In the rows, 128 means zero.
One turn moves every row onto another: examples first, then more rows asked:
Fak: [126 117 122 158 102 135 142 108 163  98 114 127 151 173 131]
Semu: [112 149 130  75 100 139 127 112 188 120 128 118 122 152 119]
zever: [133 140 144 110 122 137 120 107  83 107 139 148 123 103 105]
rutik: [125 142 139  86  95 117 127 121  85 127 141 127 131 116 118]
Nale: [119 126 139 152  96 150 119  94  89 127 133 144 120 141 102]
gevu: [114 118 137 175  97 142 140 106 149 139 135  97 147 112  94]
maz: [124 126 130  84 177 121 133 123 155 104 128 128 121 159 110]
rudu: [114 135 132 116  68 128 131 110 106 149 146 121 131 154 134]
Meka: [103 132 112 149 103 121 129 121 117 148 153  99 154 106  94]
negu: [114 152 123  86 167 139 140 148 122 113 138 107 122 155 141]
buz: [127 145 138 187 142 157 144 110 160 138 130 122 126 115 100]
nubo: [146 166 141  99 143 141 132 112 105 111 146 157 111 109 133]
gipa: [105 133 131  92  92 134 107 104 157 125 118 110 123 152  74]
rak: [111 105 131 106 141 148 122 119  98  81 138 104 144 133 105]
zita: [137 128 114 161 119 134 129  97 164 113 132 118 143 184 117]
sipem: [106 135 135 147  88 133 161 134 168 151 129  94 147 124 133]
veg: [128 134 126 108 181 156 125 119 115  91 148 118 124 142 118]
Bug: [109 150 110 122 105 123 156 134 154 144 161 104 155 108 152]
Resi: [116 155 139  98 132 161 128 111 184  99 107 148 108 140 114]
pef: [133 154 140 149 133 167 136 102 117 117 134 168 103 138 138]
Dived: [128 163 133 113 104 144 149 117 135 140 147 145 114 153 173]
zomol: [108  95 135  86 141 114 129 122 135  94 117 118 138 149  97]
lisiv: [124 105 134  95 168 126 125 109 142  88 127 129 128 147  95]
Kefat: [135 167 135  77 118 123 138 128 109 132 149 137 120 121 147]
kenil: [135 143 140 151 140 137 136 102 167 140 125 126 115  76 135]
zaviv: [109 145 123 174 147 146 133 127 117 127 130 136 133  94  94]
tof: [120 162 136 161 131 146 165 137 179 149 124 119 124 124 140]
Dege: [119 123 144 158 117 129 128 105 143 140 109 119 123  73 110]
rami: [113 132 137 138 101 110 132 119 147 167 113  98 126  88 118]
gur: [116 133 122 158 110 130 147 131 156 113  93 129 138 182 127]
Bag: [108 116 130  75 148 107 138 138 146 111 117 116 130 160 113]
geki: [129 145 116 163 128 127 134 119 156 128 111 122 128 190 114]
dilu: [128 152 132 131 123 118 140 117 170 166 131 105 118  92 143]
Pizes: [109 139 140 116 125 156 109 105 154 104  99 139 109 139  69]
zalef: [ 99 122 128  83 127 131 137 147 106 104 127  96 142 146 129]
kitu: [113 163 119 147 149 149 159 138 155 121 136 144 133  96 150]

Bag moves to maz
kenil moves to Dege
Now find these:
Fak moves to gur
buz moves to gevu
gipa moves to Semu
zaviv moves to Meka
rudu moves to Dived
rutik moves to Kefat
zalef moves to negu

One turn moves every row onto another: examples first, then more rows asked:
pakes: [118 146 112 135 147 155 168 113 112 109 164 142 119 117 132 126 132  88
 117 119 131]
lag: [148 122 139 109 140 165 102 117 149 155  96 140 128 171 105 132 117 157
 142 114 149]
nikat: [144 122 123 110 143  86 107 121 120 127 155 126 108 114 125 118 155 175
 139 103 106]
luso: [169 117 134 158 122  99 137 137 112 121 138 146 108 111 146 123 118  77
 122 127  95]
Kifu: [172 120 123 143 110 102 119 118 111 114 145 114 115 106 111 129 134  71
 132 118 109]
navep: [152 108 144 101 143 117 136  89  94 109 150 106 136 125 174 146 137 141
 123 111  92]
tum: [167 128 122 160 127  83 149 113 126 129 139 137 110 136 109 124 119  88
 131 112 113]
Geke: [175 105 146  94 118 100 152 137 110 159 148 145 131 134 143 149 121 162
 141 124 106]
sudi: [114 120 128 131 141 154  99  85 125 124  75 141 159 139 151 147 123 157
 131 148 130]
Bon: [134 116 131 117 119 154 102 103 128 149  76 145 164 140 128 159 119 156
 143 155 141]
Lif: [119 122 122 127 130 145  77 114 135 135  78 151 149 121 132 138 134 167
 141 152 133]
mopav: [137 117 136 105 141 183  58 123 133 121 103 121 124 130 131 124 138 142
 135 118 133]
lomem: [142 138 118 115 117 156 173 137 115 137 165 147 128 117 107 143 125  87
 129 130 141]
sopas: [140 113 153 119 154 185 107 120 130 133  91 149 130 161 170 132 106 142
 121 126 123]
sokip: [121 146 107 131 133 144 143 151 123 124 168 158 108  93 111 118 142 102
 126 127 134]

Geke moves to navep
tum moves to luso
lag moves to sopas
Now find these:
lomem moves to pakes
Bon moves to sudi

